G: [-1.49 -1.80  3.57 -6.13  4.77 -4.30 -3.86 -3.36 -1.35 -6.25 -4.62 -1.02
  1.72 -5.31  2.03 -2.56 -1.59 -1.49  3.58 -0.68 -3.96 -4.64 -2.13 -5.74]
V: [-0.05  2.57  3.88 -6.14  2.30 -6.72 -8.49 -4.36 -3.88 -6.97 -4.34  3.53
  2.64 -4.29 -0.31 -6.52  2.40 -0.05 -4.12 -4.35 -4.40 -4.29 -0.87 -6.11]
U: [-1.78  0.68  1.28 -4.98  0.93 -6.92 -8.30 -6.30 -3.32 -5.44  2.31  0.93
  1.38 -3.69 -0.90 -7.11  0.94 -1.78 -6.61 -3.00 -3.85 -6.99 -3.83 -5.43]
F: [-0.55 -1.83  1.21 -2.06  2.23 -0.52  0.38 -0.34 -0.22 -1.90 -1.71 -1.55
  0.33 -2.13  1.06  0.49 -1.71 -6.91 -0.57  0.17 -1.32 -0.86 -0.59 -1.74]
after: [-1.32]
[-0.86]
after: [-6.92]
[-8.30]
after: [-6.99]
[-3.83]
after: [-0.86]
[-0.59]
after: [3.57]
[-6.13]
after: [2.30]
[-6.72]

E: [ 3.14 -3.92  2.56 -5.87  8.05  7.13  3.61 -6.17  0.13  0.05 -2.12 -3.23
 -1.02 -7.13  0.34 -3.81 -3.25 -1.39  7.31  0.30 -0.37 -4.67  0.38 -1.31
 -1.36  2.09 -5.76 -4.45 -2.58 -0.94 -1.95  1.80  1.22 -1.35  1.77 -0.49
  1.23 -1.78 -3.09 -0.19 -7.35 -4.56  4.99  1.57  7.78 -3.51 -2.94  3.64
 -0.50  2.00  2.02 -2.09 -0.51 -3.13 -1.48  1.55  3.49 -0.39 -4.18  0.49]
T: [-3.59  9.56 -1.81 -4.27 -4.91  1.33 -4.37 -1.88 -1.35  5.60  3.56 -2.96
  1.37  8.90 -3.63  5.40  2.50  0.53 -0.55  0.24 -0.43 -4.02  1.37  1.53
 -2.24 -4.70  3.52  2.15 -6.24  8.44  3.22  2.25 -1.27 -2.62 -1.47  6.89
  1.32 -2.68  5.60  1.21  8.71 -3.39  1.73  2.73 -1.79 -2.91 -5.21  5.46
 -0.42 -0.18 -1.33  1.10  2.76  6.15 -0.54 -4.63 -3.73 -2.70 -3.16 -2.03]
X: [-3.59  9.56 -1.81 -4.27 -4.91  1.33 -4.37 -1.88 -1.35  5.60  3.56 -2.96
  1.37  8.90 -3.63  5.40  2.50  0.53 -0.55  0.24 -0.43 -4.02  1.37  1.53
 -2.24 -4.70  3.52  2.15 -6.24  8.44  3.22 -2.96 -1.27 -2.62 -1.47  6.89
  1.32 -2.68  5.60 -4.00  8.71 -3.39  1.73  2.73 -1.79 -2.91 -5.21 -1.35
 -0.42 -0.18 -1.33  1.10  2.76  6.15 -0.54 -4.63 -3.73 -2.70 -3.16 -2.03]
after: [1.22]
[-1.35]
after: [-1.02]
[-7.13]

M: [-0.08 -3.08  2.14 -0.17]
P: [1.63 1.65 2.14 0.25]
H: [-0.50  1.04 -1.44 -0.07]
R: [-0.08  1.64 -3.07 -0.17]
after: [-3.08]
[2.14]
after: [1.64]
[-3.07]
after: [1.63]
[1.65]
after: [1.65]
[2.14]

S: [ 0.04  0.83 -0.21 -0.30 -0.82 -0.06 -1.07  1.83  0.95 -1.04  0.83]
Y: [-9.20 -1.01 -6.27 -5.15  6.73  2.93 -4.99 -1.82 -5.31 -4.72  7.42]
Q: [ 4.99 -4.32 -2.58  5.32  2.23  5.64 -3.77  7.22 -0.56  0.62 -1.26]
W: [ 2.23  1.17 -0.22  1.36 -0.03 -1.10  0.17  2.92 -0.04  0.36 -5.00]
D: [ 0.32  0.01 -0.88 -0.40 -0.03 -0.20  0.29  1.30 -1.05  0.41  1.53]
after: [-4.99]
[-1.82]
after: [-0.22]
[1.36]
after: [-1.07]
[1.83]

N: [-1.25  0.33 -7.31  0.44  0.61  0.43  0.28  0.43  0.07  0.37  0.13 -6.83
 -0.40  0.67  0.59  0.51]
J: [-3.33  0.31 -1.55  0.06 -0.04 -0.33 -1.49 -1.74  0.19  0.06  0.12  0.25
 -0.44  0.06  0.62 -0.26]
B: [ 2.08 -0.09  4.07 -0.56 -0.64  0.34  1.41  1.29 -0.09  0.32 -0.25  1.95
  0.39 -0.21  0.69 -0.13]
C: [ 1.15 -0.27  2.95  0.23  0.54  0.33  0.76  1.50 -0.24  0.83 -0.06  3.60
  0.01  0.32 -2.46  0.05]
A: [ 1.15 -0.55  2.95  0.23  0.54  0.07  0.76  1.50 -0.24  0.83 -0.06  3.60
  0.01  0.32 -2.46  0.25]
K: [-1.25  0.33 -7.31  0.44  0.61  0.43  0.28  0.43  0.07  0.37  0.13 -6.83
 -0.40  0.65  0.12 -0.50]
L: [-3.14  0.17 -3.00 -0.05 -0.33 -0.34  2.95  1.30  0.08  2.00 -0.02 -0.29
  0.43  0.36 -2.56 -1.58]
after: [1.95]
[0.39]
after: [-0.56]
[-0.64]
after: [0.62]
[-0.26]
after: [0.17]
[-3.00]

gitev: [ 1.16 -2.76 -1.98  4.79 -7.77  0.74 -1.27  3.95 -1.55  5.34 -4.56 -7.27
 -1.85  6.95  7.13  7.32  6.78  1.47  4.55 -7.80  4.95 -5.49  1.98]
Rog: [ 3.35  3.90 -0.13  5.40  5.05 -3.91 -5.53  2.02  0.01  4.64 -7.52  7.12
  3.40  3.04  0.60  6.53  6.39  1.28  6.85 -4.50 -2.61 -4.44  7.92]
dil: [ 1.58 -2.54  6.51  3.93  5.13  3.06 -6.62 -7.78 -4.93  4.66  7.14  2.33
  8.22 -2.85  8.13  4.20  4.02  0.84 -7.05 -2.72  3.12 -5.99 -0.68]
gitel: [-1.02 -7.91 -7.18 -4.28 -6.38 -4.42  5.11 -4.48 -1.68 -5.16 -4.39  0.07
 -4.22  1.81  1.52  8.03 -5.35  2.01 -5.92  2.83 -3.29  2.87 -8.06]
vek: [-3.98 -6.44 -8.26 -5.18  6.19 -1.20 -6.68 -7.50  7.08 -0.41  3.83  1.40
  8.28  4.01  3.72 -3.24 -3.31 -6.02 -1.76 -5.96  6.53 -1.10  5.34]
buko: [-0.33  6.51  2.68  2.75  7.96 -3.20 -3.49  5.22  5.22 -5.33 -4.30 -6.29
  5.01  5.48  4.38  1.00 -1.30  7.69  4.80  7.40 -6.44 -3.47 -5.61]
fem: [ 6.84 -3.02 -8.02  6.30  6.62  2.74  4.98 -4.46 -5.44 -8.32 -5.47 -4.67
 -4.15 -3.43  4.36 -0.73  2.47  2.16 -1.17 -0.97  2.96  5.89  0.54]
pib: [-0.14 -6.54  5.04  1.27  5.61 -6.03 -4.92  3.02 -3.60  6.12  7.39 -3.28
 -0.89 -3.69  3.05 -2.43  5.03  2.67  0.31 -3.73 -6.85 -5.61 -5.88]
butap: [ 1.99 -7.48 -2.11  5.96  2.56 -5.79 -1.76 -7.69  5.58 -7.34 -1.09 -6.14
  6.73  7.76  3.79  5.10 -4.94  1.09  7.09  4.40  3.90  1.36  0.36]
fivoz: [-7.68 -4.98  7.83  7.31 -1.30  0.15  6.12  4.79 -8.04  4.99  7.54 -5.75
  6.40  1.02 -2.34 -3.19  7.04 -1.66 -7.41  0.32 -3.11 -8.29  3.88]
zan: [-4.62  2.30 -0.83  5.69  5.40 -2.49 -1.09 -5.01  6.80 -8.34 -3.31  6.20
  6.25 -8.14 -4.63 -2.58  4.77  3.37 -7.26 -7.96  0.93 -7.19 -2.13]
mokol: [-1.07 -5.90 -2.08  1.13 -4.06 -2.13 -4.57  7.87 -7.89 -3.60  8.21  4.66
  6.74 -6.97  3.74  3.60 -3.82  3.62  4.74 -0.29  1.66 -4.46 -8.28]
after: [4.02]
[0.84]
after: [1.81]
[1.52]
after: [7.13]
[7.32]
after: [3.35]
[3.90]

